The rows of M fall into a few groups, and each row is roughly a mix of its group's hidden directions.
M, 84 rows:
[[ -3  12   2  16   8 -16  -7 -12  27  -2]
 [ -2  22 -12   7  -8 -20 -16  -7  12  -9]
 [  3  17 -21   1 -14 -23  -2 -11  10   0]
 [-15   2  16 -19  20  -8  -6  12  11  -9]
 [ 15  -2 -15  17 -18 -16 -11  14  -1   7]
 [ -3 -19   4  -6  12  -4  31  -6  -1  10]
 [-16  -3  12 -23  17  -5  -2  -9  15  -8]
 [ -3  -4 -11  16 -27 -11 -10 -13  12  -3]
 [ -1 -14   7  -3 -15  21  -2   9 -24  10]
 [ -1  11  15  -6  16  24  13   8 -16  -2]
 [-10 -14   7 -14  -2   8  19  14 -23   1]
 [ -9  -2  13  23 -10  11  16   4  -5  20]
 [ -2  16 -11  10  14 -18   4 -10  22 -10]
 [  4  -6  12  12   2 -26 -19  -9  14  -7]
 [-13   6 -20  12 -13  20   2   5 -16 -11]
 [  8   7 -13  19 -24  15   7   3 -13   4]
 [  5  16 -22   5 -20 -14 -11  -9  11   6]
 [  3  -6  -3 -16 -13  16   3  15 -27  -1]
 [-17  -5  16  -9  29  -9   0   7   5  -5]
 [  6  17 -19  25  -5  -1   7   6  -8 -14]
 [ -1   0  -3 -15 -16  12  -3  17 -27  -5]
 [-22   6   7  17  -8  -1  21   1  10  15]
 [ -2   7   3  16  11 -16   0 -15  28   2]
 [ -1   3 -20  -5  11 -22 -15  -3  10 -18]
 [-12   3  -7 -14  12  18  18  18 -13   6]
 [ 14  -4  15   4   1 -13 -15 -26  12  -7]
 [  0 -13  12  -1 -14  22   2   8 -21  13]
 [ -4  14   0   9   9 -25  12  -4  24   0]
 [ -6  12   4  17   9  -8 -28  -5  14  -9]
 [  5  20 -10 -20  -2 -18   6   5   7 -20]
 [ -3  -7  12  23 -12   9  11   9 -12  20]
 [ -3  -4  22  -8  13  16   3  18 -13 -15]
 [ 23   7  -8  12 -22  13   2  -9 -11   5]
 [ -1  25  -7  -6  10  -3  11 -12  20 -16]
 [  3  -7  -5 -17 -15  15   6  14 -26   1]
 [  6  11 -19   9 -18 -12  -9 -12  16  12]
 [  1  12 -13  14   3 -15 -24 -15  13  -2]
 [  2  -4  23   8  24  15 -10   4   7 -10]
 [  0 -16  10   3 -10  25  -3   3 -20  13]
 [-20   9  24  -2   9  -2  -8  11  10 -16]
 [ 18 -13  25 -12  10 -10  -4  -3   6  16]
 [  7 -21   3   3  -8  14 -14   8 -25   8]
 [ -5  20 -16   2 -25 -16 -11   0   4  -1]
 [ 11  14 -21  -6   7 -11  -8  -2   3 -26]
 [ -9   4 -18  17 -28   4   3  12  -2   2]
 [  4 -21   5  -3 -11  13 -12  10 -25   9]
 [  7   4 -19  16 -22   1   1  20  -9   8]
 [ -8 -14 -19  -8 -11 -18  -7 -14  18   4]
 [-15   0 -23   0 -26  -6  -3  13  10   1]
 [ -2  -4  -5 -19 -13   8   7  15 -28  -4]
 [-12  -3  10  28  -3  -1  14   0   5  21]
 [-10  -4 -21  14 -26 -11  -5   8   7   2]
 [ -4 -18  15  -2 -13  17  -1   7 -17  18]
 [ 16  -8  15  17  14 -20 -13  -9   1  -1]
 [  3  -6  -6  34 -16 -10  -5  -8  -2   2]
 [  3 -22   1  -8  12   3  28  -6  -6  11]
 [-10   0   6  25   9  14   8 -15  13  14]
 [ -1 -23   5   2  13   2  23 -10   4  18]
 [ -6 -18  16  -3 -14  14   1   9 -16  19]
 [ -9   5  20   4  23  18  13  -2 -13  -4]
 [ 11   0   9   8 -12 -20 -21 -12  16  -8]
 [ -4 -10  11   4  35  -4   9  -1 -11   5]
 [ -4 -20  14  -7  -1  20  16  11 -12  11]
 [  5  20 -23  -4 -18 -17  -6  -5   2  -5]
 [-13  -1  14 -13   6   2   8  18 -21 -17]
 [ -5 -25   4  -7   6  14  12   5 -22  10]
 [-12  14  -8   8  -4 -29   1 -10  16  -1]
 [ 11  -2  11  12 -10 -15 -17 -22  13  -8]
 [ -6 -14  -1  -7 -14  25  -8   6 -23   2]
 [  6   6 -19   9 -16 -11  -3 -15  17  17]
 [ 15  -7  27 -15  10  -5   2  -6  10  15]
 [  5 -20   8 -11   5  22  12   9 -18   5]
 [ -9  16  -1  13   2 -23  -8  -9  22  -4]
 [ -2  -2  -5 -18 -13   9   2  15 -29  -6]
 [ 33   2 -13   1 -17   0  -4  -3  -7   9]
 [-15   4 -17   0 -14  24  -1   4 -17 -12]
 [ 13   0   0 -30   8 -17 -11   0   7 -12]
 [-11  13 -18   9 -12  22   7   2 -13 -13]
 [  6  -7  17  -7  32  -1   4 -14  -5   1]
 [ 12  13 -18  -2  14 -13  -9  -7  10 -22]
 [-19   0 -16 -10   2  19  21   8  -9   7]
 [ 19  -5 -24   9 -19   2   4  -7  -8  13]
 [ -4  -6  13 -20  26   3   5 -18   4  -2]
 [  7  16 -13 -19   7 -12  -2  -3  10 -23]]

One row of each group comes first, with its name. Which group is each row after those in?
[ -3  -5   9  12  -8 -17 -15 -21  18 -10]  N
[ -1  -5 -23   0 -10 -18  12 -16   2  17]  H
[ 21   4  25 -19   7  -5   8  -3   8   8]  J

[-25  -4  12 -10  25  -5   2   9   6  -6]  N
[ 1 -3 15 26 -5  8 14  3 -5 21]  J
[  9  18 -16  10  -7 -13 -16 -13  18  -1]  H
[  0 -11   7 -13  -8  21   8  17 -23   1]  H
[ -4  16  24 -15  10  18   2   4   0 -13]  N
[  6   3 -12  19 -27 -12 -12  13   3   0]  N
[  5   6  21  11  22  11   7  11 -18  -1]  N
[ -3 -24  16  -1  17  12  18   0  -4  10]  H
[ -2   7  18 -11  20  22  13  -6 -10  -4]  N
